In the data rows, zero lies at 4.5, halfway between 4 and 5.
Here are some rows, each followed by its group. Groups can overlap.
2 3 3 7 6 1 7 4 7 5 4 4 4 1 3 2 5 1 5 4 5 2 8 4 4 4 3 5 6 9 3 7 3 4 7 6 5 4 2 3 4 1 7 1 5 1 4 5 0
6 6 7 3 5 6 3 7 3 3 6 5 7 5 4 6 4 4 4 5 5 6 3 6 4 3 3 4 4 5 6 3 5 6 5 2 5 6 7 6 6 5 3 5 5 6 5 3 1
3 5 4 5 5 5 6 5 4 6 4 5 3 8 8 6 6 7 2 4 2 2 6 3 5 7 7 6 5 4 5 4 2 7 5 5 6 4 5 3 5 6 5 4 6 5 4 5 2
6 5 5 1 4 7 1 5 4 2 6 4 5 6 3 5 3 4 5 5 6 6 3 6 3 4 4 2 8 4 5 5 4 5 4 4 4 6 4 6 3 6 1 6 5 4 6 1 1
3 6 4 6 4 3 4 6 3 4 5 4 3 5 7 7 3 4 3 6 1 5 5 2 5 6 6 8 6 4 7 3 0 4 4 5 8 3 4 6 7 6 2 7 4 2 5 5 3
3 2 1 5 7 1 3 7 7 6 8 3 7 5 0 0 7 1 7 2 5 2 8 7 3 8 3 1 9 6 2 9 3 6 8 7 3 6 2 4 0 3 5 3 8 4 5 2 0
6 6 3 5 5 5 6 4 6 7 6 6 5 2 6 6 1 5 3 6 4 8 4 3 5 5 4 7 4 6 7 3 4 3 3 2 3 4 3 4 5 8 2 8 2 3 5 3 1
2 6 4 7 3 4 8 2 5 6 4 5 6 4 5 3 5 6 3 2 4 2 7 6 4 4 4 4 3 6 2 4 5 6 7 5 5 5 2 5 5 4 7 1 5 3 7 8 2
2 5 1 7 7 3 8 3 8 6 5 7 3 5 5 4 1 4 3 5 1 5 8 2 5 8 5 7 6 7 6 4 1 3 2 4 3 2 1 4 4 5 3 5 4 1 5 6 0
4 5 7 4 3 4 4 3 4 4 7 4 4 5 3 3 5 7 5 3 4 4 5 8 6 2 2 3 2 3 2 3 5 4 4 5 3 5 5 2 8 6 6 3 5 4 6 8 4
5 3 7 6 4 7 4 3 4 4 4 6 4 4 5 5 6 8 5 5 8 4 6 5 4 3 3 6 4 4 3 5 5 3 2 5 7 2 3 4 6 3 7 4 5 2 4 8 5
6 6 5 4 3 5 4 3 6 4 7 5 6 2 3 3 0 2 3 3 4 6 2 7 2 2 3 2 3 6 5 5 4 4 5 3 5 6 2 6 2 3 1 6 3 6 7 3 1
6 3 8 6 4 4 6 3 4 4 2 5 4 2 6 6 5 5 4 4 7 3 3 3 3 2 5 5 5 5 5 4 5 3 2 4 6 2 3 6 3 2 4 3 4 3 5 5 5
3 3 2 6 6 3 6 4 9 6 5 6 3 3 3 1 4 1 4 4 4 4 6 5 4 6 3 5 7 7 3 7 3 3 5 5 3 4 1 4 3 4 4 3 4 4 5 4 0
3 6 5 5 3 5 5 4 3 4 5 5 3 4 7 5 8 5 2 3 5 2 6 6 4 3 6 4 4 5 2 6 5 7 6 6 7 4 5 5 5 3 6 2 5 4 4 5 2
5 5 8 4 6 5 4 5 1 1 3 7 4 5 4 5 5 6 2 4 5 5 3 5 6 2 4 4 4 1 5 3 5 8 4 5 4 3 5 7 7 4 5 3 3 6 5 4 4
3 6 4 5 1 2 6 0 5 6 4 4 4 5 7 4 6 3 2 2 3 4 6 5 3 4 7 5 3 6 1 5 5 5 5 4 6 4 3 5 4 5 5 2 4 5 5 6 2
3 6 4 3 4 4 8 2 8 7 4 2 6 5 5 4 4 3 6 3 6 6 5 5 3 3 4 5 1 6 3 4 7 0 6 3 5 7 4 2 4 3 6 6 4 3 4 8 6
4 7 3 5 5 6 5 5 5 7 5 8 2 3 7 6 2 3 3 7 4 7 4 3 5 5 6 7 5 5 7 4 3 4 4 4 4 3 4 5 5 7 2 7 2 4 4 2 1
5 6 6 4 4 6 4 6 2 1 6 3 5 6 5 5 2 6 4 3 1 4 5 6 3 5 4 4 5 3 3 5 2 7 3 3 7 4 2 6 5 3 4 7 5 4 6 5 3
6 3 4 5 5 7 5 3 4 3 3 3 4 3 3 6 5 6 6 8 6 7 5 6 6 4 4 4 2 4 3 5 7 3 4 3 3 6 5 6 6 5 6 5 4 4 3 7 7
3 5 6 5 8 6 2 4 3 4 3 6 2 5 6 7 7 4 4 6 5 5 6 2 4 5 4 5 7 4 6 5 6 6 5 5 5 2 6 7 3 2 5 1 4 4 5 5 0
6 5 6 5 4 3 8 4 4 5 4 6 4 4 5 3 2 5 4 4 6 5 3 4 7 1 6 5 2 4 5 1 4 4 3 4 5 3 2 6 7 5 4 6 2 5 4 5 4
4 5 3 3 5 4 4 5 6 5 5 4 4 7 5 5 6 6 6 5 3 6 7 4 5 7 4 5 3 4 4 4 6 1 5 5 3 4 6 0 6 4 6 7 5 0 3 7 6
6 4 7 3 3 2 6 3 3 3 5 3 5 5 3 3 4 3 5 3 5 4 3 6 5 2 4 3 3 4 4 3 5 4 4 4 4 6 3 4 6 6 4 4 3 5 5 4 4
1 4 3 8 4 2 4 5 6 3 7 4 4 2 4 3 4 3 3 4 0 3 6 6 3 5 5 5 7 5 2 7 2 5 7 7 7 3 3 5 4 2 4 5 5 4 6 5 3
3 6 4 3 4 4 5 5 6 6 2 5 3 7 7 6 5 4 5 6 3 6 5 2 4 5 7 7 2 3 6 3 6 2 5 5 5 4 6 3 5 3 5 7 4 3 4 5 6
5 5 4 5 4 5 6 2 6 9 7 5 6 2 5 5 1 3 3 4 6 7 2 5 4 2 4 5 3 7 6 3 5 4 5 1 5 6 3 6 5 4 3 6 2 6 7 4 1
2 6 5 6 4 4 2 6 3 3 3 4 2 5 6 7 4 4 3 6 1 4 5 3 4 6 5 6 7 3 6 4 2 6 5 6 8 2 6 7 5 3 3 5 4 5 6 3 3
2 3 1 7 6 2 5 5 8 6 5 4 2 3 3 3 6 1 6 5 4 2 7 3 5 7 2 4 8 8 4 7 3 4 7 8 3 4 3 2 3 3 6 1 5 3 4 3 0
7 3 5 3 3 5 5 6 4 4 2 2 3 3 4 5 6 4 7 6 6 5 2 2 5 5 4 6 5 3 7 4 5 5 4 4 5 5 6 6 4 4 4 5 5 6 4 3 7
8 1 7 2 4 7 6 6 4 3 2 1 3 4 3 4 5 5 7 5 7 4 4 5 6 4 2 6 3 4 4 5 3 7 4 5 5 5 6 5 5 2 7 4 6 5 3 5 7
5 5 6 4 5 5 7 4 3 4 6 6 5 4 2 2 2 7 4 2 4 5 4 7 7 2 2 3 2 3 3 3 4 5 3 4 2 4 3 3 7 6 6 5 4 5 5 5 4
3 3 4 6 5 4 4 4 6 5 3 3 5 3 1 2 6 3 5 2 7 2 7 6 3 4 1 0 6 7 1 7 5 6 7 5 6 6 2 4 4 2 7 0 5 2 6 7 0
7 5 7 3 2 5 6 4 4 1 3 4 6 4 4 5 4 3 6 5 4 6 2 4 3 2 6 6 2 4 5 4 7 4 2 3 7 6 3 9 4 3 2 6 3 7 4 4 7
4 5 5 1 4 3 2 5 3 2 5 4 4 5 3 4 7 4 5 4 6 4 2 3 6 3 7 3 4 3 4 4 6 5 5 7 5 4 6 5 5 6 4 3 3 6 3 2 4
5 5 7 5 7 5 4 6 2 4 4 5 6 6 3 5 4 6 4 4 5 4 4 5 5 4 3 4 5 2 4 3 4 6 2 3 3 4 5 4 7 4 7 4 5 7 5 4 4
3 5 5 6 6 3 8 2 6 6 2 6 3 3 7 5 3 3 3 6 4 5 6 2 4 3 4 6 5 6 5 3 3 4 3 2 6 2 0 6 5 3 5 3 1 2 5 7 0
3 5 5 5 6 7 3 8 2 3 5 6 3 6 6 7 4 6 3 6 2 4 6 4 4 7 5 5 7 2 5 5 2 6 5 5 6 3 6 6 6 4 4 6 6 4 5 3 3
6 5 5 5 5 5 6 5 4 5 5 6 3 2 6 6 3 4 4 6 5 7 4 5 5 3 3 5 3 5 6 4 4 8 6 1 6 4 5 7 6 6 5 5 2 4 5 3 1
4 6 4 5 5 5 2 5 3 3 5 6 4 5 3 4 5 8 4 5 5 5 4 5 6 4 4 3 6 2 4 4 5 5 4 4 2 4 4 3 6 6 3 4 4 5 6 4 4
6 4 6 5 3 4 3 4 4 5 1 6 4 5 7 6 7 5 5 6 6 4 3 2 5 4 6 6 4 4 7 3 6 3 3 7 7 2 5 5 4 5 4 4 5 4 1 5 5
6 5 6 4 6 7 4 6 4 4 5 6 5 4 4 6 3 4 5 5 6 7 4 6 4 3 3 5 4 4 6 4 5 5 4 1 5 5 6 6 6 5 4 5 5 5 5 3 1
5 5 4 3 4 4 6 4 7 7 7 4 6 3 4 4 2 2 3 4 4 6 3 6 3 2 4 4 3 7 5 3 3 3 6 3 4 6 4 5 5 5 3 6 3 5 7 3 1
4 5 6 6 6 3 5 4 2 3 4 7 4 4 5 5 4 7 3 5 5 5 5 4 7 3 6 5 3 3 5 3 4 7 3 3 7 3 4 7 7 5 5 4 2 4 6 7 4
5 5 5 3 5 7 4 5 3 4 5 4 4 4 4 6 4 4 5 6 7 5 3 6 4 2 4 3 4 6 5 5 5 7 7 2 5 6 8 7 5 4 5 3 4 5 5 3 1
6 4 5 4 6 5 3 6 2 3 4 6 3 6 4 5 4 7 3 5 5 5 4 3 8 5 4 5 4 2 5 2 3 7 3 5 3 3 5 4 7 5 7 5 3 5 4 5 4
4 6 5 5 7 6 3 6 2 2 5 7 5 6 3 6 5 7 4 5 5 4 4 5 6 6 4 3 6 2 5 3 5 5 3 6 1 4 5 2 7 7 6 4 5 6 5 4 4
2 5 0 4 2 3 4 2 6 9 5 4 4 6 8 3 7 4 4 2 3 3 6 5 5 7 8 5 4 6 2 5 5 3 6 7 5 4 7 5 2 5 5 3 6 6 2 5 2
2 3 0 5 5 5 2 6 5 7 8 2 5 5 2 3 6 4 7 3 2 2 6 7 3 7 4 1 8 4 1 9 4 5 7 8 4 5 6 3 2 1 4 5 8 6 7 4 3
3 5 3 6 3 4 2 3 5 5 8 3 8 4 4 0 5 4 5 0 4 1 7 9 0 5 5 1 5 6 0 9 8 5 7 4 3 9 2 3 0 3 6 2 8 5 9 7 2
6 6 4 4 3 7 3 7 4 5 7 6 3 5 5 5 3 5 4 6 4 8 4 5 7 6 3 5 4 5 6 4 5 6 6 4 3 5 6 4 6 8 4 8 4 3 3 3 1
7 2 2 2 3 4 6 6 4 3 5 3 3 4 5 4 5 5 7 7 5 6 4 4 8 5 9 6 2 6 6 4 5 4 4 7 3 5 6 6 6 7 4 6 4 4 0 2 7
5 4 6 3 3 5 4 6 3 4 2 4 4 5 4 6 9 4 6 4 7 3 2 3 4 4 6 4 6 4 6 3 8 3 5 8 5 4 7 5 2 5 5 3 6 7 1 3 5
3 7 5 6 1 1 7 1 5 5 4 3 6 4 7 4 5 4 3 1 3 2 6 6 3 3 5 5 4 7 3 4 4 5 3 5 7 5 3 4 4 6 5 2 5 4 6 8 2
4 7 6 4 6 4 3 5 2 2 2 6 3 5 6 6 5 5 3 6 4 6 2 1 7 5 7 6 5 2 7 2 6 6 4 6 4 3 5 7 5 6 4 4 2 7 4 4 4
2 3 3 6 6 3 3 8 5 6 6 3 4 5 5 4 3 2 4 5 0 3 4 4 4 7 4 7 8 3 6 5 0 4 7 8 6 4 6 4 5 3 2 7 7 6 5 3 3
6 2 6 3 3 4 6 5 5 5 3 4 4 5 5 5 6 5 7 4 7 3 3 3 6 5 5 5 5 6 6 3 6 2 3 7 4 4 4 3 3 5 5 4 5 5 0 5 5
5 6 8 4 3 2 5 3 3 3 3 4 6 4 3 4 3 3 4 4 5 5 1 4 5 1 5 3 3 3 5 2 6 5 3 3 6 5 3 7 5 5 3 3 2 7 6 5 4
4 2 3 6 6 2 6 3 8 6 4 4 4 2 4 2 3 2 4 3 6 2 7 4 3 4 3 5 7 8 3 7 3 4 5 6 5 4 2 5 5 1 5 1 5 2 5 6 0
5 4 4 6 6 6 4 6 4 5 4 6 7 8 5 5 5 7 6 5 4 3 6 5 4 8 4 5 6 4 4 5 3 3 2 5 3 3 5 0 4 6 5 6 9 5 1 5 5
7 2 7 3 4 6 5 4 4 4 4 1 3 3 3 4 6 6 8 4 7 4 4 6 5 4 2 5 2 4 4 6 4 4 3 4 5 7 6 5 5 3 5 4 8 5 3 7 7
5 2 6 4 3 6 4 7 3 5 3 6 3 6 6 6 8 7 5 5 7 2 3 4 6 5 5 4 5 3 5 4 6 4 5 8 5 3 5 3 5 5 7 5 7 4 0 5 5
2 3 0 9 7 2 5 5 9 6 5 6 2 3 3 2 5 2 5 6 3 3 7 3 5 8 3 5 9 7 4 6 2 3 6 7 2 3 2 3 2 3 3 3 5 3 5 4 0
4 5 3 4 5 6 3 4 6 7 6 5 5 4 5 6 2 3 4 6 5 8 3 4 3 4 4 5 6 6 6 4 5 3 5 4 4 6 5 5 4 6 2 6 3 6 6 3 1
5 7 4 3 3 7 2 5 4 4 7 4 6 5 3 4 4 4 5 3 5 5 4 7 3 6 3 1 5 6 5 6 5 5 4 5 2 7 6 3 2 7 3 5 6 5 4 2 1
5 6 7 4 2 3 5 2 4 5 4 4 5 2 3 4 4 3 5 3 6 4 2 6 4 0 4 3 4 4 2 4 7 4 3 4 5 6 3 5 4 4 4 3 2 6 7 4 4
7 3 5 3 3 6 4 6 2 2 1 5 2 6 5 6 7 5 5 6 4 5 3 2 7 5 4 6 4 3 6 4 4 9 4 6 5 3 6 7 5 4 6 4 4 4 3 3 7
1 2 2 9 7 4 7 6 7 6 5 6 3 2 3 2 5 4 5 5 5 2 9 6 4 5 2 4 7 8 2 8 2 4 7 5 4 4 2 3 3 2 7 2 5 1 5 6 0
3 6 5 6 5 5 4 5 3 4 4 6 2 6 9 7 7 6 1 4 3 4 7 3 5 6 6 6 5 4 5 4 4 7 5 6 7 3 5 4 5 6 6 3 5 4 4 5 2
6 6 5 4 4 4 5 2 6 5 6 5 6 4 5 5 1 3 3 3 5 8 3 5 2 2 4 5 3 6 6 3 4 3 3 2 6 5 4 6 4 5 1 5 2 3 7 4 1
3 3 2 6 7 3 6 3 8 7 4 4 2 2 5 4 4 3 5 4 4 4 7 2 5 7 2 5 6 8 5 6 4 3 5 5 3 3 3 3 3 2 5 2 3 3 5 6 0
7 3 6 4 5 7 5 4 4 3 4 5 4 3 3 5 4 6 6 6 6 6 4 6 6 3 2 5 2 4 4 5 6 4 3 3 4 6 5 6 6 4 6 5 5 4 4 6 7
4 4 5 7 4 5 6 5 5 5 1 6 2 5 7 6 4 5 4 7 3 4 5 2 5 6 6 9 5 4 6 3 3 3 2 5 7 1 2 4 4 6 5 7 4 3 2 5 5
6 5 6 3 4 4 4 4 4 5 3 5 7 7 5 6 7 5 6 4 4 4 2 3 3 6 5 5 6 4 6 3 4 3 2 5 4 4 6 3 4 5 3 5 6 7 2 4 5
1 4 2 7 3 2 2 5 5 4 6 3 6 4 4 3 5 2 3 4 0 3 5 7 2 4 6 4 7 5 3 7 3 5 9 8 7 5 5 6 3 1 2 4 5 6 7 5 3
4 6 3 6 5 3 6 4 4 5 5 6 3 5 6 4 2 6 3 6 4 7 5 2 9 5 8 7 2 5 6 1 3 3 3 4 4 3 3 4 8 8 5 7 2 3 2 5 4
9 2 6 3 3 6 6 4 4 4 3 2 4 3 2 3 4 5 7 4 7 4 5 6 6 4 1 5 2 5 3 5 4 5 3 3 4 6 4 3 5 4 7 5 6 3 2 7 7
4 4 5 4 5 4 5 3 5 6 7 5 5 3 2 2 3 7 4 2 4 4 5 8 6 2 2 3 2 3 1 4 4 4 3 3 3 4 3 3 7 6 6 4 4 4 8 5 4
4 4 4 6 6 5 4 4 4 6 5 7 2 4 3 4 2 7 3 6 5 6 4 4 8 5 2 5 4 2 4 4 4 5 3 4 3 3 3 3 7 7 6 5 3 3 6 5 4
6 5 4 3 5 7 2 7 3 3 7 6 5 5 4 5 4 5 4 6 5 5 3 5 5 5 5 4 6 4 7 5 3 6 5 5 3 5 8 6 5 6 3 7 5 6 3 0 1
3 6 4 5 5 5 4 3 4 6 3 5 2 5 8 7 6 3 2 5 3 5 5 2 4 5 9 7 5 4 6 4 6 5 5 6 6 3 6 6 5 5 4 4 4 7 3 4 2
3 4 1 9 5 1 6 3 9 5 5 4 5 1 2 0 3 2 5 4 4 4 7 5 3 5 3 4 6 8 3 7 3 3 6 4 3 4 0 4 2 3 4 2 5 2 5 6 0
5 5 5 5 3 4 4 3 6 5 5 4 6 3 3 5 3 1 4 5 6 5 2 5 3 2 3 2 4 6 5 3 6 4 6 3 6 7 7 6 4 4 2 4 4 7 7 4 1
5 3 3 2 2 5 5 5 5 3 4 1 4 3 3 5 6 3 8 5 5 5 3 5 5 6 5 4 4 5 4 6 7 3 4 5 3 8 5 4 3 5 4 5 5 7 3 3 7
5 5 5 7 7 4 4 6 3 4 3 7 3 5 4 5 3 7 3 6 4 5 5 3 8 5 5 5 4 2 5 3 3 7 4 3 4 3 4 5 7 6 6 6 3 4 5 5 4
3 6 4 7 4 3 7 4 4 5 6 5 6 4 6 3 6 5 2 3 3 1 7 6 5 3 6 4 4 6 2 4 4 7 6 6 7 5 4 4 6 5 5 2 6 3 5 6 2
6 2 6 4 4 4 4 4 5 4 4 4 4 6 6 5 6 5 6 4 6 2 4 3 4 4 7 5 5 5 5 5 5 2 3 7 5 3 6 4 2 4 4 4 5 5 2 4 5
2 6 5 5 6 5 7 3 4 4 1 6 4 6 8 7 5 6 3 6 3 6 7 3 4 4 6 7 1 3 5 4 6 6 4 2 6 3 5 4 5 2 7 6 1 2 6 8 6
5 6 5 5 6 4 4 5 3 3 5 6 4 5 5 5 3 7 3 5 4 6 5 4 7 4 5 5 4 2 5 4 4 7 2 4 3 3 3 5 6 7 5 6 2 4 5 4 4
Which 3 groups are nearest to each row below, nearest first, going by the distance to the centre of the group?
4 3 0 7 7 2 3 7 7 6 7 4 7 5 0 0 6 3 6 3 4 1 8 6 3 8 2 1 9 6 2 9 4 5 8 7 2 6 2 3 1 4 6 2 8 3 5 4 -> 0 3 2
Which 3 groups are nearest to each row below, nearest first, going by the average distance to the group's rows?
7 3 7 5 4 5 5 4 3 2 3 6 6 7 6 5 5 8 4 5 5 4 4 5 4 2 5 6 3 4 4 3 4 4 2 5 6 1 4 5 5 4 5 4 4 2 4 7 -> 5 4 7
4 6 6 5 7 5 2 5 2 3 3 7 4 6 4 6 5 7 3 5 4 6 4 3 7 6 5 4 5 2 6 3 5 7 3 5 3 3 5 4 7 6 5 3 4 6 5 4 -> 4 5 1
5 4 5 4 5 3 4 5 5 6 4 4 2 2 3 4 4 5 5 5 7 4 2 3 8 3 4 4 5 4 5 3 5 4 4 5 4 4 3 4 6 6 6 5 3 5 4 3 -> 4 7 5
6 2 6 5 3 6 6 6 4 5 2 6 2 5 7 6 6 5 4 7 6 3 4 3 6 6 6 8 5 4 7 2 4 3 4 7 5 1 3 4 5 5 6 7 5 4 0 4 -> 5 7 6
Which 2 groups are nearest to each row below, nearest first, going by the average distance to the group's rows?
4 6 5 5 6 5 2 4 2 2 3 7 3 5 5 6 5 7 3 5 4 6 5 3 7 5 5 4 5 2 5 4 5 7 4 5 4 2 6 6 6 5 6 4 2 5 5 5 -> 4 5
3 4 2 6 6 2 5 4 8 6 5 5 3 4 4 3 5 2 5 4 4 4 6 2 4 7 4 4 7 7 5 6 3 4 5 7 2 3 3 4 3 4 3 3 5 3 4 4 -> 0 3
6 4 6 2 3 5 3 5 2 3 1 4 4 6 4 7 8 3 6 5 4 5 1 2 5 5 6 5 5 2 7 3 6 6 3 5 5 5 7 8 3 3 3 3 4 7 3 2 -> 7 5
6 3 3 2 4 4 5 3 8 5 8 1 9 5 1 1 2 0 6 2 5 4 5 8 0 5 4 1 4 7 1 8 2 2 4 2 3 9 6 1 1 5 3 5 6 6 6 3 -> 1 0
3 6 6 6 7 3 6 3 6 6 2 6 2 2 6 6 4 2 3 5 5 5 6 2 3 3 3 7 5 6 6 3 3 4 3 2 6 2 2 5 5 3 5 2 2 3 5 6 -> 0 6
Which 2 groups are nearest to each row below, nearest first, going by the distance to the group's nearest row?
5 6 5 5 6 2 4 4 3 4 4 6 4 5 5 5 3 6 3 6 4 7 3 2 7 4 7 5 5 3 6 1 5 4 2 4 5 3 2 5 7 6 3 5 1 5 7 5 -> 4 1
6 6 2 2 4 5 5 5 5 5 6 5 6 5 5 6 3 4 4 6 6 7 2 3 5 2 6 4 5 6 7 2 4 3 6 4 4 6 6 6 5 8 0 6 3 4 4 2 -> 1 7
Which 3 groups are nearest to each row below, nearest first, going by the distance to the group's nearest row?
3 3 4 3 5 4 2 8 3 4 7 1 5 7 3 4 6 5 6 3 1 1 5 6 4 7 4 2 7 3 3 8 1 7 6 7 5 6 7 3 4 3 3 6 9 7 4 2 -> 3 1 5
5 5 6 4 3 4 6 4 3 4 5 5 5 5 8 5 7 6 1 3 4 4 5 6 5 2 6 5 4 4 4 4 5 7 6 5 6 4 4 5 6 7 5 4 5 6 3 5 -> 2 4 1
Which 2 groups are nearest to each row below, nearest first, going by the distance to the centre of the group?
3 3 3 4 5 7 3 6 6 9 7 5 5 2 4 4 3 2 4 5 6 6 2 5 3 5 4 4 6 5 6 4 6 3 8 6 2 7 6 4 3 4 3 6 5 8 6 2 -> 1 3
5 4 7 6 3 5 5 2 4 4 4 5 7 4 5 5 6 8 6 3 6 2 5 7 4 3 3 3 4 5 3 4 5 3 3 4 5 4 4 2 5 5 6 4 7 3 3 8 -> 5 2
5 3 3 4 3 4 6 2 8 9 7 2 8 3 2 3 2 1 6 3 5 5 2 7 3 3 3 2 3 8 4 5 4 3 6 3 2 9 5 3 3 5 2 6 5 8 7 4 -> 1 7
